B = 122.16	22.36	111.75	-22.70	-11.77	235.27	88.85	200.42	-210.75	146.18	41.49	197.49	212.26	187.34	-160.21
Find the third entry from the left.
111.75
Find the entry just left of 235.27.
-11.77
The 2nd entry from the left -> 22.36
Find the first entry from the left.
122.16
Find the 2nd entry from the right.
187.34
The entry just right of -210.75 is 146.18
The second smallest entry is -160.21
The entry just right of -11.77 -> 235.27
Find the entry just left of -210.75.
200.42

Questions about the array below. Counting starts at 1.
1) Find the entry in row 1 and column 3.
2) Find the bottom-left entry.
3) Find the entry just right of -53.1.
4) Find the top-right entry.
5) Find the entry in the top-left corner.
6) Find the entry in row 1 and column 2.
7) Find the entry just left of 0.8.
8) Find the entry directly below -8.2.
[[ 69.1  -7.5  11.2  29.8  15.6  36.3  52.3 -14.3  18.1 -27.3  13.0]
 [-64.3 -11.1 -46.2 -46.9 -26.2 -10.0 -36.7  12.7   3.5  16.3 -31.7]
 [-54.4  -1.9 -48.5  -6.2 -23.1  -4.5 -73.2  16.8   5.2  12.6 -34.3]
 [-29.1 -17.8  -8.0 -17.6 -40.6   5.9 -10.2   6.2  -8.8  41.2 -22.0]
 [-31.2 -16.4 -20.1 -14.3 -25.8   0.8  -5.8  14.8   5.3  -5.1   3.0]
 [-37.0   5.8 -33.2   1.8 -45.6 -10.1 -10.1   3.7  10.6   2.9 -24.8]
 [-27.3 -14.8 -34.8  -7.1 -23.1 -25.5 -40.8   6.0  25.9  -6.8 -36.6]
 [ -9.0   3.1  -8.2 -17.8 -31.7  10.5  -4.3  29.2  13.0 -22.2 -18.7]
 [ -7.5  16.0   8.1 -14.4   7.8  20.5 -12.2  26.1  26.0   9.5 -15.3]
 [-18.2  11.3 -26.9  35.9 -39.3  -7.6  -4.6  22.0  48.5 -20.5 -46.9]
 [-34.6  -1.4 -26.3  -7.7 -53.1  -0.1 -35.0   4.9   8.6  -5.3 -21.1]
 [ -9.9  17.4 -20.0  33.4   2.6  12.8  21.4  24.7  13.8   2.4 -28.7]
 [ -4.0   3.4 -12.3  -8.4 -20.0 -10.4 -32.2  45.3  32.4 -15.7 -33.1]]
1) 11.2
2) -4.0
3) -0.1
4) 13.0
5) 69.1
6) -7.5
7) -25.8
8) 8.1

m =
[[ -9.1   6.4  43.4 -57.2 -17.4  29.4]
 [ 38.1   4.0 -34.4  49.4 -61.6   9.9]
 [-12.4 -15.3  -0.7  23.7  37.1  -1.0]
 [-35.2 -38.5 -52.2 -43.4 -32.3  15.1]
 [-67.3  35.4 -12.6  21.9 -25.7  20.5]]
Counting starts at 1.
The entry just right of 49.4: -61.6
Find the entry at row 2, column 3.
-34.4
The entry just right of the smallest entry -> 35.4
The entry in row 3 and column 3: -0.7
Find the entry in the bottom-right corner.
20.5
Find the entry in the top-left corner.
-9.1
The entry directly below 9.9: -1.0
The largest entry -> 49.4
The entry in row 2 and column 1 -> 38.1
Find the entry in the bottom-left corner.
-67.3
The entry directly above the smallest entry -> -35.2
Find the top-right entry.
29.4
The entry in row 3 and column 1 -> -12.4
The entry in row 2 and column 2 -> 4.0
The entry in row 1 and column 2 -> 6.4
The entry directly below 49.4 is 23.7
Find the entry in row 1 and column 3.
43.4
The entry just right of -52.2: -43.4
Find the entry directly above -61.6.
-17.4
Find the entry just left of -25.7.
21.9
Find the entry directly above -32.3.
37.1
The entry just right of -32.3 -> 15.1

M = [2.62, 16.42, 15.65, -19.65, -1.75, -10.63, 17.36, 13.60, -10.48, -0.44]
Which number is the third entry from the end? 13.60
Which number is the second entry from the left? 16.42
The first entry is 2.62
The 1st entry from the right: -0.44
Which number is the 2nd smallest entry? -10.63
The entry just right of the smallest entry: -1.75
Which number is the largest entry? 17.36
Which number is the second entry from the right? -10.48

Read these off the table that follows. Indices start at 1.
1) Give the entry in row 1 and column 1.
2) Give the entry just left of -76.8.
3) Give the entry just left of 30.6.
4) Give the entry in row 2 and column 2.
5) Give the entry directly below 8.6.
6) Give the smallest entry.
7) Give the entry just right of -76.8.
8) Give the entry in row 1 and column 2.
[[  1.4  -8.0   2.5   7.1   5.3   8.6]
 [-10.5   7.2  -1.0  -7.4   7.0   2.7]
 [  1.5 -47.7  13.4  30.6  34.0  52.1]
 [ 69.5  -9.1   0.1  48.9 -76.8 -56.2]]
1) 1.4
2) 48.9
3) 13.4
4) 7.2
5) 2.7
6) -76.8
7) -56.2
8) -8.0
